Rotation paths and how fast each direction turns (degrees a step):
Each turn is a multiple of 5 degrees from 10 to 175, or 0.
Each row of a path follows its step; steps can be skipped.
Path 1:
step 2: [-1.15  0.21 -0.45  1.59 -0.45 -1.67 -2.56  1.11 -2.97  0.58 -1.38  0.69
 -0.74  1.76 -2.19  2.42  1.36 -2.09 -0.90  2.11  0.91 -1.25 -0.51  0.50
  0.99 -0.35 -0.80  2.47  1.65  2.34 -1.34  0.40  0.33  0.71  0.52 -0.74
 -0.22 -1.45 -0.53 -0.17  1.79 -0.14 -2.64  0.18  1.04  1.61  1.76 -0.81
  3.32 -0.18 -1.77 -0.13 -1.74  2.01  0.26 -0.17 -0.74 -1.09  0.53  1.64
  1.96  1.69 -0.92 -0.68 -0.80 -0.78  0.87 -0.49 -2.24]
step 11: [ 0.68 -3.18  0.71  1.50 -0.78  0.86 -2.85  1.69  0.72  1.71 -0.42  0.01
 -1.98  1.25 -0.35 -1.22  0.96  1.30 -0.29  2.20 -0.54  0.10 -0.89  0.85
  2.95 -1.22 -1.34  2.10 -2.42 -1.81  3.01  1.01  0.41 -0.73 -1.44 -0.77
 -0.76 -1.04  0.00 -1.29  1.35  2.01  0.75 -0.70  0.77  0.30  1.11 -1.69
  0.74  0.45 -1.58 -0.22  0.21  0.60  0.08 -2.03 -1.39 -0.73  1.70  0.89
  0.11  1.03 -0.21 -0.61 -3.09 -0.77 -3.00  0.56 -1.75]
step 16: [ 0.15 -1.93  1.06 -1.05  0.79 -1.56 -1.49  0.52  0.62 -0.07 -0.50  2.70
 -1.34  1.67 -0.70 -0.84 -2.07 -2.37  1.25 -2.59 -1.77  0.92  0.71 -0.40
  2.66 -1.09  1.94 -0.01 -0.86 -0.38  0.98  2.53 -2.52 -1.17  1.98  0.91
  1.80  0.19  0.69 -0.21  0.60  0.83 -0.43  1.11  0.15  1.25  1.22  1.44
  0.65 -1.08  2.31  2.57  1.00  1.47  1.34 -0.76  0.11  2.14 -0.16 -0.39
 -1.35 -1.88 -1.62 -1.69  2.03  1.04  0.49  1.15 -1.38]
step 20: [ 1.04  0.45  3.44  2.61  1.13 -0.70 -1.44 -0.53 -1.70 -0.20 -0.66  1.84
 -0.63  1.14 -1.44  0.49  1.90 -1.65  1.51 -0.10  0.35 -1.45 -0.45 -1.53
  1.51 -2.08  0.00  3.09 -1.98 -1.44 -0.23  1.51  0.51  1.81  0.47 -0.93
  1.34  1.37 -1.29 -1.17  0.82 -0.03  0.26 -2.17  2.72  2.25  1.68 -0.69
  0.09 -1.37  1.61  1.09 -1.07 -1.68  1.26  0.53  1.01 -2.07 -0.73  0.14
  0.67 -1.15 -1.10 -0.56  1.04  0.05 -2.63  1.32 -1.23]
step 21: [ 0.26 -2.10  0.91  3.00  1.48  2.23 -2.02  1.59  1.67 -0.40 -1.71  1.23
  2.59  1.74  0.42  0.45 -0.33 -1.26 -2.89 -0.58  0.74 -1.05 -0.45  1.39
  0.99 -1.81  0.72  1.64 -2.80 -0.78  0.51  1.09  0.89 -0.89 -0.13  0.01
 -0.26  2.11  0.13 -1.47  0.43  0.20 -0.29 -0.76  0.01 -1.12 -1.54  0.57
  0.99 -1.22 -1.15  1.20  2.32 -0.73 -2.66  0.10 -0.04 -1.83  1.13  2.11
  0.16  1.40 -0.30 -1.02 -2.82 -0.20 -2.46  1.50 -1.01]
step 22: [-1.29  0.96  0.94  1.91  0.43 -0.51 -0.21  0.15  0.66  1.50 -0.73 -0.61
  0.28  3.09  1.03 -0.46 -0.47 -1.40 -0.21 -1.68 -0.43  1.72  2.12  0.49
  0.57 -1.13  0.13  1.09 -2.93 -2.51 -1.93 -1.72  0.06  1.01 -0.33 -0.74
 -1.52 -0.51 -2.37  0.99 -2.74  0.46 -0.35  1.06  0.59  1.66  0.52 -0.18
  3.03 -2.91  0.68 -1.09  0.53  1.82 -2.81  2.27 -1.34  0.50  0.79 -0.44
 -0.34  2.07 -1.96  1.26  0.01  1.64 -0.16  0.84 -0.82]
step 24: [-2.40  0.61 -2.80 -0.55  1.49  3.65 -2.02  1.34 -1.80 -1.18 -1.36 -1.40
 -0.49  2.17  1.05  2.30  2.67 -1.88  0.66 -1.81  1.01 -1.03 -1.32  0.30
  1.26 -2.32  1.25  1.83 -0.83  0.50  1.45  1.51 -0.76 -0.61  1.10 -0.48
 -0.03 -0.54 -0.98 -0.15 -1.13  2.76 -1.54  1.02  0.58  1.48  0.27 -0.73
  2.01 -1.56  1.46  2.30 -0.34 -1.93  0.82 -0.77  0.29  0.87  1.36 -0.21
 -0.82 -0.32 -0.61 -1.04  0.72  0.65 -0.81  0.62  0.87]
step 26: [-0.93 -1.68  1.37  0.63 -0.66 -0.30 -0.30  1.82  1.14 -2.88 -0.25 -2.14
  0.98 -0.40  1.75 -2.79 -1.09  1.21  2.60 -1.22 -1.79  1.75  1.66 -0.69
  0.43  0.63  2.52  0.93 -0.60 -2.28  0.28  2.21 -1.52 -0.16 -1.12 -0.73
  2.34  0.46  0.24  0.35  0.91  0.41 -1.20  2.26  1.68  0.74  0.46  1.16
  2.68 -2.30  3.31  1.42  0.57  0.79  0.18  0.14  0.41  0.13  1.37 -0.66
 -0.60  0.03 -2.02 -0.35  0.80 -1.04  0.86 -0.58 -1.38]
step 32: [-1.99  3.45  3.01  0.50 -0.10  0.21 -1.10  0.76 -0.57 -0.48  0.06 -1.14
 -0.65  2.14  1.71 -2.17  0.81 -4.06  0.63 -0.18  0.25 -1.98  0.43  1.33
 -0.04 -0.31 -0.63  1.14 -2.25  1.17 -0.86 -0.25 -0.99  0.58  0.71 -0.65
 -0.51  0.15 -2.51 -0.39 -0.13  0.16 -1.44 -0.31  1.31  1.86  0.51 -1.37
  2.45 -1.52  0.09 -2.64 -1.84  2.30  0.02 -0.95  1.99 -0.07  2.27  1.17
 -0.48  0.71  0.48  2.11 -0.60  1.70  0.12 -0.26 -0.99]
step 35: [-2.18  0.88  1.56  0.78  1.60 -3.28 -1.40  1.08 -0.57 -2.85 -1.50  0.71
  2.40  0.96 -1.03  0.42 -0.64 -1.34  0.85  0.51  0.85  0.73 -0.27  1.06
 -0.54  0.64 -0.44  0.63  2.27  0.48 -1.21 -0.83 -1.74  0.95  1.04 -2.12
 -0.94  0.94  0.79  1.63  2.24  0.91 -0.35  3.25 -0.56  2.70  0.26 -0.81
  2.79 -0.08 -0.46  0.19  0.30  0.77  0.22  0.60  0.17 -0.95  2.56 -0.68
  2.00  0.60  0.04 -2.45  0.77 -0.46  1.10 -3.33 -0.24]
Directions:
[-0.20  0.42 -0.74  0.13  0.33  0.09  0.02  0.01 -0.13  0.08  0.40  0.07
 -0.03  0.15 -0.14  0.89  0.18  0.36 -0.90  0.21 -0.26 -0.43 -0.44  0.63
  0.02 -0.25 -0.34  0.33  0.17 -1.04  0.67 -0.28 -0.09  0.03 -0.33 -0.10
  0.41 -0.08  0.43 -0.04 -0.13  0.48 -0.15  0.26 -0.06 -0.27 -0.30  0.13
 -0.03  0.14 -0.18 -0.21 -0.16 -0.83 -0.29 -0.35 -0.11  0.06  0.43  0.76
  0.06 -0.25 -0.10 -0.09 -0.22 -0.02 -0.26 -0.02 -0.18]  110
[-0.06 -0.49 -0.36  0.27  0.06 -0.06  0.47  0.14  0.39 -0.10  0.01  0.51
 -0.06 -0.34 -0.21 -0.22 -0.22 -0.24 -0.46  0.61  0.61  0.14 -0.37  0.59
 -0.07  0.42 -0.06  0.44 -0.06  0.52  0.27 -0.56 -0.21  0.05  0.35 -0.43
 -0.29 -0.32  0.61 -0.45  0.61 -0.62 -0.04  0.08 -0.42 -0.43 -0.19  0.07
 -0.50 -0.09 -0.40  0.61 -0.04  0.15 -0.48  0.08  0.64 -0.18  0.20 -0.60
  0.25  0.54 -0.21 -0.06 -0.31  0.14 -0.29 -0.15  0.01]  175
[ 0.55  0.28 -0.33 -0.11 -0.28  0.38  0.11  0.20  0.29  0.03 -0.47  0.03
  0.27  0.28  0.23  0.56 -0.25  0.23  0.16  0.36  0.08 -0.19 -0.45  0.49
  0.41  0.17 -0.05 -0.27  0.05 -0.07 -0.70  0.22 -0.03 -0.33 -0.29 -0.03
 -0.75  0.54  0.13 -0.38  0.34  0.19 -0.66 -0.15  0.16  0.22  0.87  0.09
 -0.35  0.13  0.28  0.09  0.06 -0.06 -0.72 -0.09 -0.30  0.21  0.38 -0.42
  0.49 -0.27  0.16  0.46  0.42 -0.27  0.38  0.87  0.00]  115
[-0.50 -0.10  0.34  0.23  0.16  0.26  0.11  0.03 -0.07 -0.04  0.35  0.25
  0.86  0.25  0.46 -0.04 -0.20 -0.37  0.30 -0.41  0.45  0.00 -0.07 -0.23
  0.57  0.27  0.63  0.45  0.01 -0.54 -0.12  0.05  0.24 -0.27 -0.48  0.42
  0.27 -0.54 -0.22 -0.35 -0.56 -0.20 -0.39  0.14 -0.19  0.26 -0.19 -0.26
 -0.19 -0.23  0.41  0.18 -0.17 -1.06 -0.57  0.46  0.53 -0.09 -0.22 -0.37
 -0.54  0.42  0.05 -0.11  0.21 -0.22 -0.24  0.35  0.01]  10
[-0.17 -0.08  0.53  0.24 -0.24  0.05  0.03 -0.17  0.20 -0.82  0.00  0.27
  0.25  0.05 -0.15 -0.42  0.35 -0.14 -0.80  0.44 -0.52 -0.22  0.02 -0.51
  0.24 -0.24  0.02  1.12  0.07 -0.03 -0.04  0.42  0.16 -0.46  0.15 -0.47
 -0.14 -0.42 -0.17  0.34 -0.42  0.66 -0.16 -0.51 -0.76  0.15  0.06 -0.09
  0.29 -0.45  0.03  0.25  0.15  0.51 -0.14 -0.03 -0.11  0.39  0.58 -0.18
  0.50 -0.47 -0.02 -0.12  0.32  0.05  0.04  0.12 -0.05]  0
[-0.05  0.13  0.18  0.08 -0.01  0.59 -0.39  0.40 -0.39  0.55  0.21  0.57
 -0.24 -0.98 -0.03  0.24  0.12 -0.29 -0.16  0.01 -0.40  0.32  0.37 -0.27
  0.06  0.40  0.41 -0.26  0.48 -0.13 -0.30 -0.07 -0.03 -0.24 -0.77 -0.42
 -0.28 -0.34 -0.44 -0.24  0.18 -0.21  0.02 -0.29  0.30 -0.50 -0.19  0.85
  0.35 -0.51  0.25  0.11  0.00  0.19 -0.20  0.36 -0.20  0.08  0.63  0.43
  0.14  0.29  0.16  0.43 -0.66 -0.10  0.09 -0.08  0.44]  95
[ 0.22  1.15 -0.31 -0.33  0.17  0.60 -0.20 -0.58  0.10 -0.58  0.60 -0.62
 -0.18  0.18 -0.05 -0.35  0.19 -0.15 -0.24 -0.23 -0.53  0.20 -0.05  0.31
  0.22  0.72 -0.20  0.18 -0.23 -0.33  0.04 -0.52  0.52 -0.11  0.55  0.32
 -0.59 -0.25  0.16  0.12  0.27 -0.20  0.03 -0.25 -0.01  0.47  0.10  0.04
 -0.11 -0.10  0.50 -0.10 -0.07  0.40 -0.23  0.00  0.33  0.03 -0.34 -0.01
 -0.26  0.30  0.31  0.38 -0.19 -0.41 -0.08 -0.64  0.38]  80
[ 0.20 -0.57  0.09  0.07 -0.05  0.34 -0.21 -0.42  0.08  0.42  0.07  0.02
 -0.38  0.12 -0.47  0.25 -0.18 -0.30 -0.42  0.68 -0.03  0.86  0.82  0.41
  0.41 -0.01  0.58  0.53  0.36 -0.09  0.00 -0.37 -0.40 -0.30  0.18  0.38
  0.18  0.84  0.24 -0.13 -0.36 -0.03  0.58  0.08 -0.27  0.10  0.57 -0.25
  0.00 -0.31  0.28 -0.28  0.08 -0.29  0.41 -0.34 -0.37  0.10 -0.35 -0.14
 -0.11  0.06  0.50  0.11  0.10  0.01 -0.65  0.30  0.33]  10
